In the rows, zero is written as 128.
Named turns come first, each shown by rows before and after it. Which turns, in which order, take the first row of each pair that follows to the second? Write the first one first, as in the answered first pair.
turn N:
[141 106 132 141 147 158  92 119 155  92 138  84 149 152 113 148 122 154
 129  91 130 124 161 138 133 127 149  99 114 147 153 109 125 123 113 138
  67 132 157 130 138 113 140 114] => [141 107 130 141 148 153  93 119 155  93 138  82 148 150 110 146 117 157
 133  90 128 123 160 138 127 123 145  97 111 148 155 110 123 123 113 137
  67 136 155 134 131 112 140 116]
[151 141 156 133 115 128  89 113 165 138 166  93 140 143  95 121 159 147
 111 108 111 119 129 125  92  92 117 144 130 113 158 121 130 119 121  90
 105 114 122 135 117 157 147 102] => [133  94 166 126 116 158  95  93 144 120 145 115 133 132 141 127 182 138
 109 126 140 114 163  95 137 124 150 131 143 146 134 129 134 112 110 114
 105 123 129  95 156 174 148 120]
[103 118 121 120 128 142 102 140 134 115 113 171 105 138 172 129 114 133
  99 194 150 143 144 117 106 118  85  99 110 147 101  94 126 161 142 121
 147 123 143  89 140 119 132 152] => [107 136 113 134 136 119 100 146 146 122 114 152 110 134 148 111  89 134
 121 178 137 139 134 129  81  92  65 118 100 145 118  97 122 168 151 111
 150 140 127 110 118 110 132 155]
turn Q:
[139 134 134 144 119 135 137 150 123 115 152 142 139 142 116 117 143 116
 112 149 134 110 138 114 105 127 124 125 115 127 101 130 149 141 129 151
 121  99 151 127 131 124 128 123] => [140 130 127 137 136 130 125 153 128 131 145 134 145 127 101 117 126 111
 133 132 133 111 127 155 108 122 147 133 101 141 106 124 128 148 137 143
 108 114 139 150 128 116 128 122]
[194 149 127  84 129 116 162 141 147 139 160 159 117 175 132 206 137 123
 104 139 163  91 120  89 178 152 115 101 152 100 139 155 106 147  96 115
 110 133 136 146 204 165 122  60] => [188 141 118  85 150  96 137 157 147 161 150 166 120 132 112 201 102 111
 137 125 156 110  86 143 158 159 129 108 157 108 151 155  72 168 108  87
 111 158 125 188 180 149 126  64]
[103 150 114 131 131 127 124 138 141 119 141 161 114 142 143 165 155 135
  98 139 132 144  98 155 147 135 119 135 103  99  87 116 131 128 138 131
 134 115 158 103 127 105  87  97] => [104 151 112 127 141 128 120 139 148 125 142 154 120 138 136 161 146 132
 109 129 134 142  95 177 151 132 137 137  93 103  89 111 118 132 143 128
 125 120 151 115 129 103  87  96]
turn B:
[154 147  99 117 149 127 136 138 156 157  95 146 137 123 122 147 111 121
 130 135 148 120 110 220 127 113 152 135  94 152 103 124  96 163 179 115
 159 136 122 155 143 117 125  84] => [149 133 102 112 146 125 128 144 153 159  95 154 131 109 128 150 114 122
 136 135 150 126 106 221 128 128 161 128 110 151 101 125  89 164 175 108
 155 134 128 161 144 116 131  92]
[129 141 132 133 131 132 114 140 141 145 142 132 114 143 117 138 129 115
  86 142 100 130 118 126 139 122 107 124 117 115 121  98 140 127 109 108
 132 112 147 120 133 122 111  88] => [114 110 134 138 136 122  98 143 124 149 130 145 102 107 124 129 116 104
 111 143 101 145 110 120 135 149 118 118 151 125 127 107 128 134 106  96
 134 131 145 127 123 121 120 111]
[146 145 143 138 110 135 124 122 133 113 150 131 164 162 112 124 127 143
 121 121 114 126 142 132 129  90 147 139 122 111 157 130 130 129 111 146
 139 126 151 156 132 133 156 121] => [137 114 150 121 108 133 107 128 123 125 148 150 152 139 123 134 132 140
 123 123 116 141 129 139 132 125 167 124 151 113 151 133 119 125 103 132
 132 124 163 160 133 136 162 132]
[103 119 122 127 122 125 139 140 138 124 122 159 132 111 121 124 102 114
 138 151 144 149  96 154 100 147 135 124 139 121 124 137 123 152 137 113
 173 159 126 151 111 121 121 155] => [116 157 113 136 120 133 161 129 153 118 127 140 149 149 112 125 106 123
 121 149 141 130 107 158 101 115 116 138  99 113 126 129 137 151 139 133
 175 149 117 142 118 120 113 138]
turn J:
[110 103 143  73 105 132 105 158 118 161 135 197 134 106 125 180 153 130
  92 132 130 160 104 162 134 194 149 100 166 119 124 112  94 123 145  91
 126 103 149 155  90 132 132 101] => [ 87 121 113 159 129  98 125 121 108 116  94 133 153  98 114  99  73 115
 163 119 138 116 146 104 108 107  87 156 138 184 163 141 107 154 165 130
 148 194  68 135  77 129 140 144]
[134 133 172 179 107 103 108  72 135 105 108  64 153 141 116  69  95 147
 143 130  96  89 136  73 123  99  70 148 153 140 152 161 146 119 152 161
  79 150 123 110 131 140  97 168] => [150 120 186 108  98 166 116  82 141 124 122 118 156 165 145 141 169 152
  74 154 118 102 133 133 185 154 139 110 134 121  96 128 141 102 142 167
  68  79 174  97 178 153  77 124]
[134 137 125 128 115 135 139 128 127 114 129 141 144 145 121 130 137 126
 103 148 143 138 121 138 129 115 112 142 132 123 117 133 129 128 142 131
 153 137 129 134 136 134 112 145] => [133 136 128 127 113 126 132 136 127 119 133 139 138 138 118 132 135 128
 108 145 133 148 112 131 117 122 109 137 144 111 125 138 126 124 138 119
 150 133 132 143 123 132 117 147]
[133 155 117 138 133 151 158 121 137 107 129 125 130 130 125 122 142 130
 120 112 122 105 138 141 138 108 132 142  86 161 121 110 134 152 134 160
 124 144 108 127 130 134 124 121] => [137 149 136 111 119 136 132 151 140 131 156 139 112 118 113 143 161 138
 105 108  99 134 103 147 118 150 137 118 131 118 129 107 123 142 121 119
 112 110 139 152 105 127 133 115]
Then:
Between the rows of a pair lie two turns.
[ 94 152 121 157 148 108 158 109 123 141 167 109 100 161  66 121 115 115
 136 135  63 127 116 164  79  89 124 148  97 130 167  90  83 133 106  86
 113 128 122 153  80 133 152 140] => [100 147 130 132 138 121 154 122 126 152 176 129  96 162  71 144 140 118
 116 142  60 138 105 182  89 113 144 134 103 114 156  81  80 123 101  78
 105 101 147 158  87 133 148 125]  J, J
[130 153  95 130 150 120 134 142 138 130 125 131 139 120 121 147 108 123
 142 126 131 145  98 173 114 118 122 141 107 128 121 124 113 151 148 114
 145 129 123 155 111 114 123 126] => [115 131  94 139 154 128 136 127 127 117 104 133 141 107 138 136 103 113
 157 130 146 135 117 157 129 119 132 144 114 156 119 131 112 155 148 129
 145 150 112 140 124 121 124 143]  N, N
[120 169 105 141 133 133 169 126 128  97 124 131 144 132 138 128 130 133
 116 156 132 136 131 102 105  95  80 131 106 127 111 137 159 159 121 137
 166 134 126 116 112 129 123 113] => [132 159 112 106 141 165 165 123 147 119 130 122 155 146 132 153 148 135
 109 138 139 125 136 160 142 104 135 122  75 135 103 117 147 145 124 144
 131 116 133 128 144 134 122  90]  Q, N
[125 120 129 138 142 169 137 124 173 147 135 138  98 155 119 116 120 132
 150  58  92 153 132 150 139 113 145 138  99 136 123  95 114 124 153 128
  96 183 114 122 125 125 120 136] => [130 127 135 138 125 179 150 119 168 128 141 139  94 182 132 116 139 141
 127  72  99 142 154 112 148 112 134 134 102 126 118  99 136 110 143 145
 102 169 122  95 137 133 118 137]  Q, Q
[168  88 154 168 120 106 148 151 111 133 117 144 146 109 115 117 133 132
 121 143 166 140 100 127 143 157  66 123 105 133  96 153 142 171 117 128
 187 146 136 112  86  94  93 170] => [167  84 159 164 119 108 150 151 110 130 118 149 148 109 118 121 141 132
 114 148 169 141 105 126 148 162  69 118 107 130  88 152 143 170 113 130
 186 141 140 109  92  97  92 170]  N, N
[136 127 115 159 130 114 148 133 135 105 127 126 175 112  85 124  73 118
 142  94 118 108 163  66 140  92 120 161 167 121 145 141 111 124 133 133
 128 141  83 105 138 136  92 163] => [162 150 119 115 127 126 139 159 162 144 157 132 179 130  58 165  98 128
 111  79 105 123 127 135 141 109 148 145 148  78 139 113  95 110 134 109
 106  92 108 139 135 128  89 124]  N, Q
[130 149 158 133 112 126 122 156 135 121 151 119 129 146 121 150 123 172
  82 117 112 134 117 109 107 124 106 133 154  85 141 144 163 120 130 135
 116  93 149 112 100 110 132 132] => [129 124 166 114 121 151 111 134 143 131 141  96 141 147 125 149 129 165
 100  89 124 112 147 134 147 124 158 127 135 119 145 136 150 106 130 153
  73  99 137 110 140 123 142 130]  B, Q
[128  69 182 103 146 138 165 146 119 127 105 168 157  98 137 162 120 187
 127 138 128 125  96 146 145 135 145  84 110 164  90  99  94 137 108 147
 128 128 116 118 131 128 119 117] => [138  91 182  96 138 130 165 158 130 138 121 163 156 108 120 168 122 193
 117 135 114 132  80 157 129 129 135  86 105 141  95  95  97 137 112 132
 129 111 122 135 118 120 117 104]  N, N
[128  99 119 118 113 185 142 124  71 118  86 190 143  99 185 115 130 131
 148 160 172 117 159 147 153 166 155 130 115 182  48 133 111 148 124 152
 135 137 112  93 163 148 109 142] => [131  95 134 121 100 116  93 166  70 151 122 175 110  67 141  99 109 139
 170 137 114 158 101 126  73 194 116 113 191 124 104 151  94 143 114  79
 124 135 123 155  89 128 138 158]  J, N
[110  80 118 137 146 143 124 112 105 137  83 139 144  84 134 114  98 106
 168 118 155 119 140 170 149 144 170 141 126 180 126 137  97 138 149 143
 115 172  89 124 148 128 127 145] => [131 148 117 163 109 146 176 112 110  94 108 140 142 158 141 117 131 130
  96 166 148 102 162  84 130 105  84 148 109 133 113 141 162 129 139 170
 163 132 106  76 138 135 108 128]  Q, B
[156 118 149  95 125 156 115 129 150 157 145  99 132 141 148 140 153 134
 122 111 144 108 151 134 146 148 183 120 112 116 106 137 128 100 115 151
 106 112 130 117 185 133 130 132] => [150 122 153 110 106 145 122 138 134 139 151 120 119 144 163 135 163 140
 102 140 137 120 148  78 127 160 141 114 145  96  98 151 150 102 108 147
 136 103 145 100 169 131 126 143]  Q, Q
[131 146 141 125 121 108 114 146 131 143 134 140 129 101 124 137 110 147
 131 132 121 149 101 161  97 146 114 124 149 123 131 130 122 141 131  97
 127 122 127 154 108 119 124 117] => [119 131 136 138 129 108 114 131 121 134 116 135 133  87 134 122  95 136
 154 131 131 143 112 149 102 136 119 132 149 150 135 138 119 147 134 104
 127 150 107 146 113 124 128 133]  N, N
[119  61 147 102 124 181 123 102 103 114 118 116 130 117 157 136 118 115
 156 129 150 145 140 121 194 145 178 145 140 137 124 124 120 116 128 145
 106 150 122  80 170 152 126 127] => [140 138 142 141  98 130 140 128 118 102 155  96 122 154 118 117 102 141
 126 142 104 156 114  62 109 101  69 162 149  66 155 139 158 121 126 119
 146 132 121  96  98 129 122 117]  N, Q
[139 129 143 121 136 171 124  66 143 140 212 107  90  81 114 142 105 108
 105 122 152  93 148  95 128 148 142  92 153 127 142 172 101  89  98  95
  92 121 147 141 132 193 153  75] => [136 140 138 132 142 175 138  52 147 130 208  94  99  92 113 134  99 108
 105 120 157  75 164  89 135 125 134 103 132 140 143 172 110  88 103 115
  92 132 131 131 140 193 148  73]  J, B
[147 158 134 144 164 133  94 114 148 139 133 102 154 117 110 119 151 151
 114 151 124 126 109 140  96  97 108 131 106 134 143 172 120 134 154 139
 105 139 125 153 116 103  95 131] => [138 120 145 119 167 146  83 120 134 146 124 134 145  94 129 136 171 144
 110 158 135 141 100 155 115 138 144 113 129 139 127 172 104 129 145 128
 101 132 143 153 130 107  93 136]  J, B
[133  73 150 100 148 123 110 127 104 146 110 158 145 104 144 127 134 112
 157 116 138 150 131 159 156 161 189 123 132 147 137 142  89 117 126 115
 111 146 148 153 144 138 129 146] => [133 114 138 146 141  77 119 139 103 127 120 139 138 108 118  97 100 120
 167 122 110 158 117 110  95 124 109 147 146 124 164 160 111 135 128  98
 146 167 131 162  89 121 130 161]  Q, N
[107 115 133 127 156  43 135 118 127 116 141 114 121 110 106  97  76 128
 199 109  92 132 106 115  69 136 107 136 156 133 176 121 122 148 115 112
 111 175 122 177  71 127 136 135] => [120 107 152  81 128 133 177  85 126  88 145 138 128 187 170 151 166 140
 115 144 135  98 173  90 167 154 156 105 115 135 116 100 165 108  98 182
 100 114 160  98 166 166 115 101]  B, N
[103 143 163 118 115 133 141 102 125  83 119 105 159 161  99 113 111 152
 138 148 160 119 127 107 166 134 142 188 133 203 108 140 143 136 166 166
 115 102 143 113 132 205 143 111] => [105 157 158 125 123 106 126 116 134 100 123  84 162 146  67 101  83 152
 161 130 141 127  97 133 136 122 131 197 133 195 132 140 128 145 173 144
 109 115 134 149 101 190 151 111]  B, N
[137 117 127 126 112 135 106 157 102 107 146 112 132  61 170  86  97 131
 168 154 126 127 132 189 123 141 140 145 141 179 123 177 160 125  71 168
 108 187 132 145 150  84 107 163] => [143 140 116 134 112 140 124 151 111  98 143 104 143  79 163  88  91 130
 161 157 128 113 139 192 123 115 124 157 116 182 119 172 166 132  76 181
 117 186 124 140 152  80  97 151]  J, B
[112 136 113 144 158  93 114 160 130 140 126 143 101  73  94 126  75 147
 174 125 102 141 109 149 110 156 114 143 154 137 132 134 105 153 136 115
 115 129 121 181  85 134 142 125] => [135 196 109 156 133 110 159 148 147 111 146 124 114 146  97 133 102 170
 119 145 100 108 141 103 110 110  62 152 113 107 124 128 152 142 133 150
 131  98 127 148  99 141 123  99]  B, Q
